(in the rows, 128 means zero)
Each path below is one point turned by a fixed rotation once a step. After each direction that follows a path, write how fast that rotation turns it, in degrees a step (0 if it stays still).
Each turn is a multiple of 5 degrees from 10 to 175, or 0.
Each row of a path follows its step; steps can be skipped.
path 1
step 1: [120 118 136 137 128 123 124 126 134 132 134 128 130 123 143 132 131 135
 117 113 123 121 126 133 133 132 125 130 117 117 127 120 138 127 131 131
 121 128 125 134 123 129 136 119 128 120 119 123 122 126]
step 2: [116 140 120 136 130 133 119 125 124 130 131 132 121 129 132 126 125 131
 131 122 133 135 119 135 143 136 127 120 125 116 119 122 121 130 135 127
 129 123 118 123 114 124 121 127 128 123 124 125 129 137]
step 3: [121 131 131 127 134 139 120 124 130 138 127 122 120 121 134 121 130 122
 135 136 131 139 130 126 135 132 144 127 126 129 125 132 134 125 125 136
 132 148 119 132 130 123 126 122 129 125 117 136 132 132]
step 5: [126 129 122 118 123 132 118 126 136 130 138 122 133 121 119 125 133 132
 132 138 116 130 118 129 129 117 130 135 117 128 124 135 131 115 139 119
 130 125 134 128 133 122 130 134 123 133 127 119 125 121]
step 7: [130 116 127 124 136 119 129 127 135 136 132 129 135 134 128 126 129 136
 119 116 129 126 125 144 131 126 130 129 118 123 126 139 126 128 117 130
 118 127 122 133 117 130 122 133 136 123 118 124 123 121]
step 9: [129 134 136 126 134 133 122 133 126 136 129 125 124 125 120 124 115 133
 121 133 136 131 131 119 133 120 132 122 125 126 127 127 136 128 130 139
 145 138 114 127 124 138 131 127 138 130 117 127 127 131]
step 11: [123 114 125 131 131 129 117 127 129 129 130 119 117 129 126 113 128 128
 135 134 126 119 120 117 129 121 134 123 122 124 125 128 124 121 133 116
 133 125 135 137 130 131 138 134 127 126 137 121 129 115]
step 13: [124 121 119 137 128 133 126 127 134 134 127 128 138 135 135 120 132 128
 130 127 134 127 123 134 122 127 127 127 122 119 124 119 130 125 119 129
 112 130 120 128 117 129 124 130 126 134 117 112 117 135]
step 15: [131 136 128 117 127 135 131 134 126 137 129 127 122 124 132 131 125 128
 137 138 134 116 126 124 135 120 132 121 131 128 129 138 130 132 118 131
 138 133 126 123 132 127 130 136 131 122 109 129 115 136]
Directions:
[132 127 132 125 130 126 130 129 127 128 131 128 129 129 127 128 127 131
 123 127 128 131 126 128 130 125 127 127 130 130 127 129 129 128 126 128
 128 131 129 125 127 127 127 131 126 129 131 128 128 127]	35
[127 128 127 133 128 124 129 129 126 127 132 125 128 129 127 130 128 126
 129 130 128 130 126 131 126 124 128 129 126 130 126 127 128 128 126 129
 127 127 130 127 130 129 128 126 129 125 128 126 129 126]	60
[126 131 129 126 128 127 131 129 126 130 131 125 126 126 126 130 128 129
 130 128 127 128 131 127 131 131 130 127 127 125 130 127 126 129 125 131
 127 129 125 126 129 130 127 128 126 130 129 126 128 128]	60
